In the data rows, the value 50 means zero.
Here are some points, each followed by its number:
[39 45 72 36 65 68 60 43 45 58 69 58 58 45 70 34 49 52 55 77 40 36 21 58
 28 55 34 39] 0
[49 50 46 84 54 45 34 59 48 55 35 55 42 45 56 49 49 42 42 33 49 55 53 42
 60 48 54 73] 1
[71 58 33 67 32 31 40 64 58 47 20 33 56 64 26 70 49 59 30 26 59 65 80 37
 72 41 64 72] 2
[49 65 50 72 33 35 29 62 75 65 76 58 41 44 41 23 47 35 42 36 66 62 48 38
 45 54 23 70] 3
[68 63 56 67 40 25 48 69 56 46 17 27 45 75 27 66 58 57 35 34 57 63 69 34
 62 49 63 75] 4
[55 32 57 16 74 75 74 44 26 51 32 53 73 44 74 66 36 72 54 78 31 24 42 64
 60 54 63 26] 5
[47 37 40 17 53 68 61 38 44 52 68 61 67 35 62 49 39 53 58 67 44 40 46 62
 50 50 47 24] 6
[59 46 58  6 68 46 74 48 34 48 49 49 41 49 54 55 41 59 67 62 52 34 57 59
 72 67 59 13] 7
[29 39 50 42 59 79 49 35 46 54 84 71 58 28 73 33 50 40 61 71 40 40 22 64
 27 50 33 34] 8
[54 46 56 24 60 62 59 50 48 65 66 62 61 32 69 37 31 57 51 65 46 33 38 54
 56 61 35 34] 9
[59 77 61 86 29  9 21 78 88 76 69 52 27 52 33 15 43 33 32 18 77 67 58 21
 58 60 13 92] 10
[55 55 61 88 66 35 40 68 42 54 26 54 26 48 57 46 45 43 46 30 49 51 55 35
 73 61 59 73] 11
[43 47 64 28 71 54 60 51 45 62 76 69 40 32 72 24 34 46 63 61 49 31 34 55
 56 71 36 23] 12
[37 52 61 23 53 56 59 40 55 52 90 59 42 45 53 28 54 42 68 68 54 44 31 61
 28 57 30 24] 13
[54 44 59 22 60 63 60 52 49 67 64 60 65 37 69 35 30 61 47 69 46 29 36 54
 54 59 36 34] 14
[27 44 53 34 56 71 51 33 51 54 95 68 49 31 66 26 51 36 67 69 46 42 25 64
 23 56 29 26] 15
[35 34 47 38 65 78 54 34 35 51 63 67 64 31 76 46 46 49 59 71 35 39 32 65
 40 48 50 31] 16
[64 53 20 63 30 37 40 49 53 35 23 36 53 61 20 80 57 53 43 26 57 68 87 47
 67 34 76 63] 17
[48 47 61 55 57 59 58 48 43 45 31 41 60 63 55 61 59 61 46 63 37 45 39 53
 34 42 57 57] 18
[56 69 53 67 20 34 25 67 93 76 79 50 57 54 35 18 45 44 26 37 70 62 44 34
 39 49  7 84] 19
[39 39 50 25 62 67 61 37 41 49 72 61 53 37 67 44 46 48 66 71 44 37 38 63
 42 56 47 21] 20
[49 45 22 70 37 57 38 45 50 39 41 49 58 48 42 66 55 45 44 36 47 61 64 51
 49 33 65 62] 21
[72 58 44 60 38 31 48 62 54 45 14 30 51 73 27 74 55 63 35 31 56 61 77 37
 67 45 68 73] 22
[65 47 62  9 62 48 75 53 38 52 36 44 56 56 55 62 39 69 54 65 47 33 54 53
 69 59 59 24] 23
[48 49 41 81 47 49 36 54 50 46 36 50 50 49 49 57 53 45 42 39 47 60 55 45
 52 41 57 72] 24
[73 57 32 67 24 29 45 57 52 31  0 16 55 85 10 94 65 65 31 28 58 74 87 41
 65 29 82 77] 25
[39 42 57 30 67 64 61 41 42 56 74 68 48 32 70 34 43 46 63 68 45 34 33 60
 47 61 40 24] 26
[52 56 49 72 41 39 45 56 52 42 26 36 45 67 35 63 62 52 42 36 54 63 61 41
 48 43 64 69] 27
[69 57 45 58 37 36 51 62 53 43 10 28 57 74 30 76 53 68 31 37 52 60 71 39
 65 38 67 73] 28
[32 44 57 26 58 68 59 36 48 53 89 66 50 35 66 29 49 42 66 72 46 39 26 65
 29 57 31 20] 29
[24 39 47 43 59 76 52 28 38 41 75 69 50 34 67 43 55 37 68 66 39 45 29 65
 27 47 48 32] 30
[30 38 43 54 56 76 45 35 45 49 69 67 58 33 67 41 53 40 58 63 40 48 30 61
 30 45 44 42] 31
[38 46 56 37 51 69 52 41 57 58 82 61 60 37 64 31 48 45 56 69 47 42 26 59
 27 51 29 38] 32
[30 40 50 53 65 69 48 38 40 47 69 68 45 33 73 37 49 37 63 62 42 43 32 59
 37 53 46 37] 33
[67 55 29 40 28 40 50 50 58 42 37 34 61 63 24 70 53 59 42 39 59 62 78 48
 61 40 62 52] 34
[31 39 55 57 58 82 47 38 48 55 69 63 68 38 73 37 52 46 50 72 35 43 18 61
 19 42 37 50] 35
[35 43 55 46 63 66 52 42 41 53 68 66 50 34 70 37 47 44 60 63 43 40 29 59
 38 55 43 38] 36
[61 64 50 73 28 23 45 62 61 41 20 23 47 83 15 69 68 54 34 32 61 71 68 35
 49 38 63 78] 37
[27 36 50 46 59 80 50 34 44 49 76 68 60 33 73 37 51 40 60 71 36 42 20 65
 21 45 41 37] 38
[46 48 50 67 54 52 49 51 42 44 33 48 47 54 50 60 55 48 49 47 44 53 52 51
 49 46 62 60] 39
[67 55 37 62 37 35 41 63 58 51 28 40 53 57 37 62 45 57 36 31 58 59 73 42
 72 45 58 68] 40
[14 40 54 61 57 80 39 33 54 57 99 79 51 24 75 12 54 29 63 71 39 44  8 64
  7 49 21 45] 41
[44 62 65 86 52 38 30 65 66 68 67 62 31 40 57 18 45 34 44 35 59 54 38 35
 47 61 25 77] 42
[64 44 62  4 68 58 81 48 33 48 35 41 64 56 59 67 39 75 53 73 41 28 50 57
 62 59 62 20] 43
[69 65 44 59 30 21 49 62 59 41 17 24 43 77 17 73 61 59 38 29 62 68 78 36
 65 42 65 67] 44
[63 63 56 79 40 28 32 74 69 66 43 48 46 56 43 37 42 50 32 28 61 55 57 31
 65 55 35 84] 45
[49 64 57 93 44 29 23 69 73 71 64 62 32 40 50 18 43 32 39 25 63 59 45 32
 52 57 24 83] 46
[29 44 50 49 49 71 42 39 57 56 86 66 62 34 65 29 52 38 54 66 45 46 23 60
 21 45 29 45] 47
[58 56 40 78 43 31 33 62 57 52 34 47 38 53 36 54 49 46 41 23 59 64 70 39
 66 47 59 74] 48
[55 53 42 99 52 31 28 66 47 49 20 51 31 47 45 54 48 39 41 17 55 61 70 34
 77 51 66 85] 49
[49 61 57 85 48 29 33 65 64 64 59 55 29 45 48 29 48 34 44 29 62 59 51 36
 58 58 36 77] 50
[45 69 56 75 32 33 28 62 80 69 80 56 40 47 43 17 52 34 40 36 66 60 40 37
 37 55 15 75] 51
[66 54 50 72 35 43 43 62 57 47 13 30 67 73 36 70 57 66 25 42 48 61 59 36
 50 32 59 83] 52
[55 54 44 80 50 37 43 56 43 39 16 41 41 58 39 67 57 49 45 29 50 60 67 41
 63 45 72 72] 53
[56 49 35 47 32 47 55 40 45 24 19 24 61 78 20 90 70 62 47 50 50 65 72 55
 42 28 77 51] 54
[59 59 39 63 26 34 44 53 59 35 26 27 47 79 17 73 70 53 42 35 60 72 71 42
 47 34 64 67] 55
[56 51 45 76 43 47 42 55 53 48 28 44 55 58 45 63 51 52 37 37 47 56 58 41
 52 41 59 76] 56
[55 65 63 77 49 24 35 72 67 71 58 56 27 47 47 22 41 38 44 28 64 52 54 31
 66 66 31 73] 57
[59 59 61 60 54 29 51 62 48 51 33 42 32 58 43 53 51 51 48 36 57 50 59 37
 66 58 57 61] 58
[55 55 48 78 53 28 40 62 48 47 30 48 29 51 42 53 51 42 48 24 57 59 70 37
 75 55 64 67] 59
[49 78 61 76 33 12 28 68 80 67 82 54 14 50 30 13 55 26 50 23 78 66 54 32
 50 64 18 71] 60
[55 78 58 86 30  8 22 78 89 75 76 53 23 49 34 10 46 29 36 16 77 66 56 24
 59 64 14 88] 61
[60 74 54 65 30 14 31 70 81 66 71 51 29 52 30 23 44 37 41 22 77 66 61 30
 62 62 25 69] 62
[33 43 50 31 50 71 56 33 50 46 78 57 59 43 58 42 55 48 59 71 44 46 30 64
 21 45 40 30] 63
[70 51 41 75 49 37 37 69 49 57 17 47 50 48 48 62 36 55 32 25 51 52 71 33
 83 49 61 79] 64
[48 65 53 68 33 34 31 59 75 64 78 54 39 49 40 25 52 36 43 35 66 60 46 40
 43 53 21 69] 65
[62 52 22 60 36 31 44 48 45 29 16 34 41 64 20 84 62 50 49 25 59 71 89 48
 72 38 83 55] 66
[76 47 49 30 60 47 62 62 39 57 23 45 60 49 55 64 30 69 40 49 47 37 67 47
 87 58 64 45] 67
[37 42 42 18 49 70 51 37 56 57 92 66 61 31 62 32 44 44 59 70 50 41 33 66
 36 52 29 24] 68
[63 57 48 52 38 37 52 56 53 40 22 28 55 75 27 73 60 64 40 44 52 60 67 42
 55 40 64 65] 69
[61 45 27 73 43 49 40 54 45 41 10 40 61 56 39 76 51 57 37 32 47 59 74 45
 68 35 78 71] 70
[60 41 44 33 66 50 67 46 24 34 16 41 48 57 49 80 50 62 57 49 42 42 69 54
 74 52 84 33] 71
[61 33 58 37 74 74 64 54 29 56 21 57 76 42 79 63 28 72 40 71 30 26 41 53
 64 51 62 46] 72
[43 42 59 37 66 66 59 46 40 53 59 61 54 40 69 42 44 51 56 68 42 36 33 57
 46 55 45 37] 73
New points follow, each followed by the numbers of its two nearest points above, looking only along the 6 directions in which the numbered points spread most, nearest first.
[35 43 38 26 53 64 56 31 42 42 75 61 47 36 56 46 55 43 68 61 50 47 46 67
 41 51 51 19] 20 6
[59 55 42 96 52 29 29 68 48 51 20 49 33 48 46 53 46 41 40 17 56 61 72 32
 78 50 66 86] 49 59
[36 47 51 29 45 68 55 35 56 48 80 53 63 48 53 41 56 49 56 71 47 46 29 63
 22 44 35 31] 63 32
[57 39 43  4 63 57 69 43 33 47 55 55 53 38 58 56 37 58 64 62 49 35 58 62
 69 61 58 12] 7 23
[70 59 48 57 38 27 45 66 59 53 30 38 47 62 31 58 48 57 40 31 61 60 72 38
 71 50 54 65] 40 4
[48 51 47 69 47 46 49 46 44 33 24 36 47 68 38 71 66 52 47 43 47 62 58 47
 44 38 70 63] 27 39
[25 45 47 54 47 69 40 35 59 52 92 70 52 31 63 25 53 32 60 62 46 51 22 62
 17 46 26 43] 47 15
[57 61 49 92 36 25 40 63 54 38 14 30 35 76 23 70 68 47 41 23 57 71 71 34
 53 40 68 84] 37 4
[58 52 55 83 61 33 40 68 44 56 28 54 34 44 54 49 40 45 43 28 51 51 62 35
 76 59 59 72] 11 59
[57 37 56 31 69 72 63 49 36 59 37 56 75 40 76 55 34 67 44 71 33 28 36 54
 57 52 52 40] 72 5
[56 73 53 62 23 18 30 68 87 68 80 49 37 54 29 22 48 37 40 27 75 66 57 33
 49 55 17 70] 62 65
[75 69 32 46 19 14 47 60 66 41 30 24 42 77  5 72 60 56 41 22 72 72 93 39
 72 45 61 60] 44 2
[58 50 42 69 47 47 43 57 49 48 22 46 55 55 45 62 51 55 36 39 46 56 60 44
 59 43 62 71] 56 24
[68 59 34 66 26 32 39 59 60 44 20 30 55 71 22 72 57 57 32 26 59 71 78 38
 62 36 64 75] 2 22
[60 41 80 19 83 57 84 52 21 48 19 43 54 60 70 65 41 75 55 75 35 24 42 56
 63 64 67 25] 43 5
[24 33 35 82 56 81 41 29 30 31 40 60 56 39 62 65 64 37 58 56 31 58 37 63
 23 30 70 56] 31 39
[43 46 71 47 77 59 57 55 41 66 63 67 44 32 81 26 36 46 57 61 43 30 29 50
 53 67 35 41] 12 73
[55 52 58 89 63 36 40 67 46 55 25 54 30 45 59 45 44 44 44 27 51 51 57 34
 72 57 56 73] 11 1
[59 42 79 17 82 59 83 51 22 46 24 42 56 61 69 67 44 75 57 77 35 25 42 55
 60 62 69 25] 43 5
[58 53 43 88 48 33 36 62 47 45 15 43 40 60 40 65 55 47 40 26 52 63 68 36
 65 46 69 80] 53 48
[62 37 40 37 68 60 61 48 26 45 22 52 57 40 65 71 36 61 51 53 38 39 64 56
 80 53 76 38] 71 67
[21 41 54 39 59 67 61 25 35 30 73 58 38 48 57 47 69 35 76 71 43 50 30 69
 16 47 53 22] 30 63
[48 70 62 62 35 25 39 60 75 59 72 46 29 60 32 29 59 37 50 37 71 62 49 39
 39 58 27 61] 65 3
[70 59 45 32 34 31 56 57 59 49 42 34 52 66 29 62 50 62 44 43 61 56 72 46
 65 51 54 47] 34 69
[57 31 49 19 61 82 74 41 28 41 22 42 86 56 63 82 44 78 44 79 28 33 42 62
 46 38 70 33] 5 72
[45 51 57 88 59 39 45 55 37 36 16 44 32 62 45 63 65 43 51 36 46 60 56 43
 51 48 73 71] 53 27
[38 45 51 27 48 66 57 36 53 47 75 53 59 50 54 44 56 51 59 70 47 47 34 62
 25 47 39 33] 63 32
[31 33 39 55 69 75 46 33 34 49 68 78 48 17 79 39 43 34 65 56 36 40 35 64
 48 53 52 37] 33 16
[64 40 53 23 59 70 63 52 43 59 35 50 79 49 65 60 35 73 38 68 37 34 45 52
 59 48 52 43] 72 5
[59 44 27 74 59 43 34 61 41 57 32 64 46 28 60 55 32 42 43 23 50 52 75 45
 89 53 65 65] 64 1
[62 69 61 55 31 21 42 68 78 66 63 41 41 62 31 32 48 50 37 38 68 58 57 33
 54 58 26 67] 62 65
[72 57 31 67 23 35 45 56 55 33  2 18 60 84 11 92 65 63 30 29 55 72 87 38
 61 29 80 79] 25 44
[42 52 40 91 56 36 35 53 42 40 36 55 20 45 47 52 57 30 58 22 54 61 66 44
 63 54 67 64] 59 1
[61 72 51 63 30 17 31 71 78 68 70 50 29 50 31 23 43 37 42 23 76 62 63 33
 66 62 25 71] 62 60
[60 46 66 12 63 58 78 47 34 46 33 37 63 63 55 68 48 73 53 73 40 34 45 56
 54 55 60 25] 43 23
[47 47 34 69 41 49 40 48 47 39 38 46 50 53 40 62 60 49 47 39 50 62 60 48
 51 38 64 61] 21 24
[57 38 35 20 59 59 66 42 30 42 38 51 57 44 54 70 41 61 57 54 44 42 66 61
 74 52 73 24] 71 23
[61 61 46 79 30 24 37 62 60 41 24 29 40 72 20 67 62 48 37 24 62 70 72 36
 57 41 59 80] 37 4
[58 48 56  9 66 43 74 47 36 48 50 49 41 50 54 56 42 60 66 58 51 36 59 57
 71 67 60 14] 7 23
[67 66 41 63 29 13 45 62 59 41 25 28 33 73 13 69 60 52 43 23 69 72 84 36
 68 47 63 64] 44 4
[46 44 52 65 55 48 49 48 41 39 32 44 46 56 50 60 55 49 50 46 45 55 53 49
 50 46 65 58] 39 24
[59 57 34 49 23 37 49 49 60 35 34 26 54 76 18 72 67 58 41 41 59 69 71 49
 48 34 61 61] 55 34
[60 69 36 65 19 30 17 69 96 80 91 58 54 38 36 12 37 36 30 25 72 64 57 36
 55 53  5 77] 19 3
[51 50 47 65 53 43 46 53 44 43 36 49 41 50 48 57 52 46 53 37 49 55 59 46
 59 49 62 57] 39 24
[57 70 48 71 27 21 29 67 81 66 66 48 36 52 31 28 48 38 39 24 72 64 62 35
 58 56 26 75] 62 3
[57 54 42 93 52 31 32 65 50 52 25 53 32 47 45 53 47 41 42 18 54 62 71 33
 77 53 63 80] 49 59
[40 41 46 26 57 62 57 37 42 50 78 63 51 33 63 39 46 42 66 62 48 41 42 64
 43 55 45 22] 20 26
[72 40 47 26 59 63 65 55 38 52 19 44 77 51 60 72 33 76 39 61 37 34 59 51
 71 46 66 43] 67 72
[61 72 53 57 25 18 37 67 82 64 67 42 37 61 26 32 49 45 40 30 74 65 62 32
 54 55 26 68] 62 65
[78 59 19 72 21 25 30 68 65 50 15 34 58 59 19 73 47 58 25 13 62 71 95 34
 85 37 64 85] 2 17
[74 47 52 24 60 44 68 59 38 51 23 40 57 55 50 68 33 71 47 51 48 38 68 48
 85 58 68 39] 67 23
[62 55 24 51 29 36 38 55 64 52 58 48 50 46 32 50 45 46 43 29 65 63 75 46
 68 48 49 57] 40 48
[33 44 50 34 51 67 55 33 51 48 77 59 55 43 59 41 55 44 62 71 46 47 31 64
 23 47 42 31] 63 32
[53 52 49 87 56 31 45 59 37 36 13 42 26 61 40 67 61 43 51 26 50 63 70 40
 69 51 78 69] 53 59
[61 63 24 59 12 31 36 50 71 36 39 28 53 74  7 69 69 49 38 28 66 80 81 43
 48 33 58 69] 55 37
[56 35 53 13 74 73 76 41 26 51 38 55 68 42 76 63 36 70 55 74 32 27 43 62
 61 54 65 22] 5 43
[50 46 64 33 59 58 67 46 40 44 41 42 54 61 54 59 54 62 54 66 44 43 40 54
 42 51 56 38] 18 73
[37 40 46 25 61 68 58 32 40 45 71 63 50 36 64 46 51 45 67 66 44 40 39 64
 42 52 51 22] 20 26
[36 38 54 62 60 71 54 41 38 42 45 55 57 49 66 56 56 50 53 61 35 46 32 57
 32 41 57 54] 18 31
[30 42 59 29 65 65 59 34 41 48 83 64 43 37 67 35 52 40 72 72 46 38 27 66
 31 57 38 19] 29 26
[58 75 62 51 36 10 46 64 72 56 67 39 20 64 23 34 58 42 52 32 75 63 63 37
 57 65 32 56] 62 60
[52 45 41 84 63 44 35 59 42 55 33 61 39 36 62 48 39 42 47 30 46 52 60 42
 76 55 61 68] 1 11
[57 71 71 73 50 12 38 75 68 68 64 55 13 47 45 17 44 35 49 25 70 55 54 30
 69 73 28 66] 57 50
[34 46 57 37 53 63 58 36 44 42 70 55 49 51 55 42 61 45 63 69 46 48 32 63
 25 50 45 31] 63 30
[31 41 47 19 64 65 62 30 35 42 80 67 42 33 62 41 52 40 78 68 45 41 39 70
 40 58 51  8] 20 26
[44 47 22 76 38 49 34 42 46 32 35 47 44 51 35 68 64 37 53 29 52 70 69 53
 52 35 71 59] 21 24
[46 77 64 82 33  9 26 67 83 65 81 52 11 54 30 13 56 24 49 23 79 68 51 29
 47 64 15 77] 60 61
[64 73 64 43 38 14 43 71 79 72 79 47 28 53 33 19 42 43 46 31 77 55 57 36
 63 72 18 56] 62 60
[65 33 53 36 72 70 64 54 28 54 17 52 78 44 75 66 29 74 40 63 30 29 49 52
 72 52 66 46] 72 5
[58 37 61 14 72 69 76 45 31 50 39 51 66 46 70 61 36 70 55 74 34 25 43 60
 60 56 59 23] 5 43
[58 69 48 78 34 19 28 69 76 67 62 51 31 46 36 27 44 37 38 20 70 65 65 30
 66 57 30 79] 62 57
[49 60 46 65 25 37 44 47 62 33 36 26 50 82 18 71 75 53 42 43 55 71 57 46
 27 31 59 69] 55 37
[59 35 54 47 71 67 62 54 27 50 15 52 68 45 71 67 37 67 44 61 33 33 49 51
 66 51 68 50] 72 5
[63 44 27 69 49 48 41 57 42 44 17 47 55 46 47 71 44 54 38 31 47 56 74 45
 77 43 75 65] 70 64
[52 75 57 78 33  7 27 68 80 65 79 51 13 49 29 15 51 28 49 20 79 68 60 31
 57 65 24 69] 60 62
[71 58 43 61 44 25 51 64 49 41  8 27 44 73 28 77 54 62 40 28 57 61 83 37
 79 46 75 66] 22 44
[49 46 26 65 41 51 38 47 49 43 45 53 52 45 43 60 49 44 48 38 51 61 63 52
 58 41 61 58] 21 24
[74 66 40 65 27 14 45 65 60 41 15 22 44 79 10 74 60 57 37 20 65 70 88 35
 69 42 66 73] 44 22
[62 58 31 66 24 31 41 53 59 37 21 24 53 74 15 79 67 56 38 30 60 73 78 45
 51 33 68 73] 55 37
[50 30 51 21 75 76 76 36 19 39 29 51 68 47 71 72 44 68 60 75 26 31 45 65
 54 50 76 22] 5 43
[63 32 51 40 67 77 62 52 31 55 17 52 80 42 75 67 31 71 38 66 30 29 46 52
 66 47 64 50] 72 5
[59 64 60 56 45 29 39 67 71 75 71 58 38 40 50 21 34 43 43 36 66 49 53 35
 63 65 21 61] 57 3
[58 45 37 73 42 56 39 55 49 49 22 45 70 51 49 67 47 59 29 39 44 55 59 44
 59 36 61 76] 56 70
[41 46 53 33 46 71 57 38 53 51 72 53 68 48 59 46 53 52 51 71 43 44 29 60
 24 45 36 40] 63 32
[33 44 63 16 58 74 66 32 48 53 86 60 58 42 67 34 50 51 66 84 44 35 21 68
 20 53 32 16] 29 63
[62 46 39 73 47 53 40 60 48 52 18 45 66 51 50 66 47 59 29 39 43 53 58 40
 59 38 62 78] 56 70
[20 36 53 47 64 81 57 27 33 35 67 63 51 42 69 49 65 40 71 73 35 46 23 70
 15 42 54 29] 30 38
[60 57 60 40 37 38 65 52 53 36 25 21 53 84 25 75 67 66 45 57 53 59 60 48
 42 43 64 52] 69 54
[57 75 76 52 30 28 41 70 88 74 74 41 48 63 36 19 47 51 33 48 68 55 37 32
 36 57  8 75] 19 51
[38 43 45 27 59 62 57 36 43 47 75 62 42 34 60 42 50 42 69 64 48 42 41 65
 43 55 48 19] 20 26
[30 41 51 44 59 74 48 36 51 55 83 69 56 30 72 29 49 39 58 68 40 44 22 62
 25 50 32 38] 8 38
[56 52 44 89 49 35 39 62 46 45 17 44 41 57 41 63 54 46 40 27 52 61 68 36
 66 45 67 77] 53 48
[48 39 34 28 58 57 56 41 36 48 57 61 48 30 59 53 41 49 64 53 47 43 57 61
 66 56 57 23] 6 20
[59 33 50 15 61 84 74 40 30 42 22 40 89 59 64 79 45 82 45 83 27 31 41 63
 44 38 69 33] 5 43
[51 51 38 70 54 39 40 53 42 42 35 52 34 47 45 59 54 41 53 29 53 59 68 47
 70 52 68 57] 59 53
[57 72 61 68 40 16 37 69 73 67 68 49 25 52 35 23 47 36 45 25 73 58 56 33
 60 66 25 68] 62 57
[53 57 69 64 61 34 49 63 49 62 47 53 33 50 55 35 45 47 51 42 54 45 47 38
 62 66 43 57] 58 11
[24 44 48 51 47 74 43 33 56 53 93 69 54 31 62 27 56 32 60 64 47 49 22 62
 17 46 29 39] 47 15
[55 35 77 24 84 67 79 52 22 50 27 50 61 52 78 62 38 74 56 76 31 23 36 54
 59 60 64 31] 5 72
[65 37 62 31 78 66 69 56 28 57 25 56 69 41 78 59 27 74 46 67 33 23 45 50
 73 57 61 39] 72 5
[56 38 34 23 58 58 64 42 30 40 36 49 56 44 54 71 44 60 58 54 44 40 65 59
 67 51 70 25] 71 23
[59 58 47 70 38 34 41 58 54 42 24 34 46 68 29 67 58 53 39 34 54 63 65 39
 56 43 64 73] 27 4
[58 40 46  4 61 57 71 44 38 51 58 56 54 37 57 55 35 56 63 63 49 33 58 63
 69 61 56 14] 7 6
[57 35 57 49 73 69 61 54 28 49 13 48 70 48 71 69 39 67 42 62 31 33 45 51
 63 47 69 49] 72 5
[60 57 58 42 39 40 65 51 50 36 24 22 53 82 25 74 66 65 46 54 51 59 60 48
 40 40 62 54] 69 54
[62 63 26 61  9 33 33 50 73 40 43 29 55 72 10 66 65 49 36 29 68 80 77 42
 46 33 53 71] 55 37
[61 51 34 48 36 48 49 51 54 46 35 39 65 58 36 67 53 59 40 44 51 56 67 49
 55 39 60 59] 34 69
[69 59 46 68 43 27 46 65 50 46 10 31 46 68 30 74 51 59 34 26 55 61 78 35
 76 46 70 74] 22 2
[57 41 49 24 62 59 67 44 36 43 36 46 58 51 55 64 45 61 55 61 44 40 55 59
 60 51 65 29] 23 43
[47 55 36 88 41 33 32 54 51 41 38 47 32 53 33 56 61 36 48 23 58 68 67 43
 52 45 59 74] 48 59
[70 35 55 33 71 70 67 57 30 56 10 48 81 47 71 71 28 78 35 66 27 27 51 51
 74 50 68 48] 72 5
[51 50 46 86 51 41 30 62 49 55 35 53 43 42 53 46 46 43 43 30 51 55 55 40
 65 50 54 76] 1 24
[61 52 18 60 28 39 41 49 49 32 20 33 51 62 22 81 58 52 43 28 58 71 84 48
 68 33 78 61] 17 66
[19 42 52 36 59 66 61 26 37 33 78 58 37 46 56 47 69 37 79 69 44 49 30 71
 19 50 53 19] 30 63
[54 71 56 64 18 36 28 65 93 76 80 47 58 55 35 18 46 44 27 41 69 62 38 34
 33 46  5 83] 19 51
[35 43 56 48 61 68 52 39 43 52 65 62 53 37 69 39 49 44 57 65 42 41 30 57
 35 52 43 41] 36 33
[55 44 54 19 64 52 68 46 35 46 48 52 45 45 57 55 43 56 62 58 47 38 53 57
 63 62 59 24] 7 23
[60 59 38 51 25 35 51 47 59 32 32 26 51 78 14 75 68 56 45 38 60 68 72 48
 47 35 64 56] 55 69
[61 45 28 66 44 47 44 51 43 40 17 41 57 56 38 78 52 56 40 33 46 60 74 45
 68 37 77 65] 70 53
[54 71 67 56 43 13 48 65 68 55 65 44 18 61 29 32 55 40 53 33 71 61 59 37
 55 67 35 56] 62 57
[33 47 59 35 52 63 59 34 48 44 72 53 48 51 53 43 62 44 65 69 46 49 31 62
 22 49 43 30] 63 13
[53 52 49 86 58 31 47 56 35 36 14 40 26 63 40 69 60 48 52 27 50 60 69 41
 69 50 80 68] 53 59
[74 47 49 25 60 44 61 60 42 57 27 46 60 48 57 64 29 68 43 49 49 37 67 46
 85 59 61 42] 67 23
[37 51 60 24 54 54 61 41 54 51 83 56 46 47 55 34 54 46 64 67 54 44 33 59
 33 58 31 24] 13 29
[48 38 41 51 49 71 42 45 51 55 56 60 70 34 63 49 41 50 44 57 40 45 42 56
 46 42 46 54] 31 73
[60 49 32 48 34 47 54 44 48 27 16 28 61 73 22 88 66 62 43 45 49 65 73 50
 50 30 77 54] 54 69
[33 43 53 28 58 69 56 36 48 53 82 66 55 33 67 34 47 42 64 71 46 40 28 63
 32 55 35 25] 29 15
[38 40 50 34 66 64 58 39 34 46 67 64 46 36 65 48 50 44 68 63 43 41 41 63
 45 53 53 22] 20 26
[65 45 46 10 46 59 63 49 48 55 50 47 71 48 53 58 37 70 46 64 46 37 55 53
 62 51 48 30] 23 6
[53 50 46 70 56 43 44 56 43 50 36 54 41 47 53 52 45 47 49 37 50 51 59 43
 68 54 57 61] 1 39
[23 42 40 64 46 71 41 33 50 43 77 64 49 38 59 39 62 31 62 57 43 55 33 62
 19 41 41 47] 31 47
[32 45 53 35 47 72 54 33 56 48 79 57 61 46 57 40 59 45 57 72 45 46 26 62
 16 43 35 36] 63 32
[56 65 48 86 33 22 36 63 61 43 28 33 33 72 22 59 66 43 38 21 63 73 68 34
 53 44 58 83] 37 4
[70 57 44 66 42 30 42 67 53 52 21 41 46 58 37 62 45 56 37 27 55 57 75 37
 77 50 62 70] 40 64
[37 43 48 28 53 70 56 34 47 46 72 56 57 43 58 44 54 47 61 70 44 45 35 64
 30 45 42 28] 63 20
[49 47 59 81 58 56 41 59 48 57 35 53 56 49 62 46 45 52 37 47 41 47 40 40
 50 49 50 76] 1 24
[62 40 52 25 60 67 63 53 41 60 37 51 77 45 65 58 32 69 39 66 39 32 49 55
 63 52 51 42] 72 5
[58 52 49 62 49 47 45 59 50 51 29 47 54 54 49 59 49 56 38 41 48 53 57 43
 58 47 58 67] 56 39
[56 42 61 19 66 63 75 45 33 46 32 44 64 56 59 66 46 70 54 72 38 34 47 58
 54 52 62 27] 43 23
[62 46 29 76 55 44 34 62 41 53 28 62 46 31 57 53 36 45 41 24 50 51 74 41
 87 54 67 67] 64 59
[36 46 55 33 52 67 55 40 52 55 77 60 57 42 65 34 47 47 58 70 46 43 31 58
 32 52 32 36] 32 63
[67 71 52 66 32 13 30 74 80 71 64 51 32 49 34 25 38 42 36 20 74 62 68 29
 75 64 25 72] 62 57
[61 46 60 30 63 48 67 53 36 46 28 40 50 61 53 65 47 65 54 59 46 40 56 53
 63 56 63 35] 23 71
[64 68 50 58 33 18 34 69 79 72 71 51 37 47 35 25 37 40 37 26 74 58 66 32
 69 61 24 66] 62 57
[56 51 25 67 38 35 42 48 45 29 18 36 38 62 23 81 65 46 50 26 55 69 84 49
 66 38 83 61] 66 17
[64 47 53 32 62 47 65 56 37 47 27 42 53 56 52 67 41 66 50 54 47 42 63 48
 70 56 67 41] 67 23
[59 49 41 68 43 48 43 55 50 46 26 42 56 56 45 63 52 54 39 39 51 56 61 43
 54 43 62 69] 56 24
[74 59 19 72 22 25 30 62 63 48 22 33 54 62 19 70 48 53 29 11 65 71 92 35
 81 36 67 82] 2 17
[27 35 53 48 63 83 51 33 41 50 71 67 65 33 76 40 48 44 58 74 33 39 21 65
 23 44 40 38] 38 35
[45 77 65 74 34 16 31 62 80 64 85 51 16 55 32 15 59 28 54 29 77 66 46 35
 39 62 18 68] 60 51
[56 39 61 22 73 63 70 50 33 55 41 54 60 44 72 54 35 65 54 71 37 27 42 56
 61 61 55 27] 5 43
[59 55 38 75 41 34 35 59 54 50 34 46 42 53 38 56 49 47 43 26 58 62 68 39
 68 49 58 70] 48 59
[57 57 50 70 42 36 47 57 51 42 23 33 43 71 32 66 61 54 43 38 55 63 64 40
 52 44 64 66] 27 69
[59 70 58 67 22 34 27 69 91 77 74 46 61 56 38 20 45 47 26 42 67 60 40 33
 36 48  7 86] 19 51
[55 36 38 13 57 74 63 40 39 50 52 53 73 39 62 63 37 64 51 69 39 35 51 64
 57 46 55 26] 6 5
[67 44 50  5 56 54 74 52 39 52 40 44 63 50 53 67 37 72 52 64 47 35 61 57
 72 56 60 24] 23 43
[47 39 58 32 71 65 67 44 29 43 44 55 51 45 68 59 47 57 61 65 38 36 44 59
 51 56 63 27] 73 5
[57 61 69 66 56 31 44 69 60 65 51 53 35 48 52 33 42 47 45 39 58 48 48 35
 63 66 36 65] 57 50
[67 41 51  9 55 64 76 46 36 45 27 35 77 63 51 77 43 78 47 70 41 37 56 56
 58 45 66 29] 43 23
[63 64 50 71 28 24 47 59 60 38 19 21 45 83 15 74 68 57 35 33 60 71 71 37
 49 38 64 75] 37 55
[58 35 43 36 69 61 64 47 23 44 24 54 54 43 64 70 39 60 55 54 38 37 61 57
 76 53 75 34] 71 67
[59 53 45 56 34 48 51 52 55 42 23 29 66 73 33 72 59 64 34 48 50 62 59 46
 44 35 61 68] 69 52
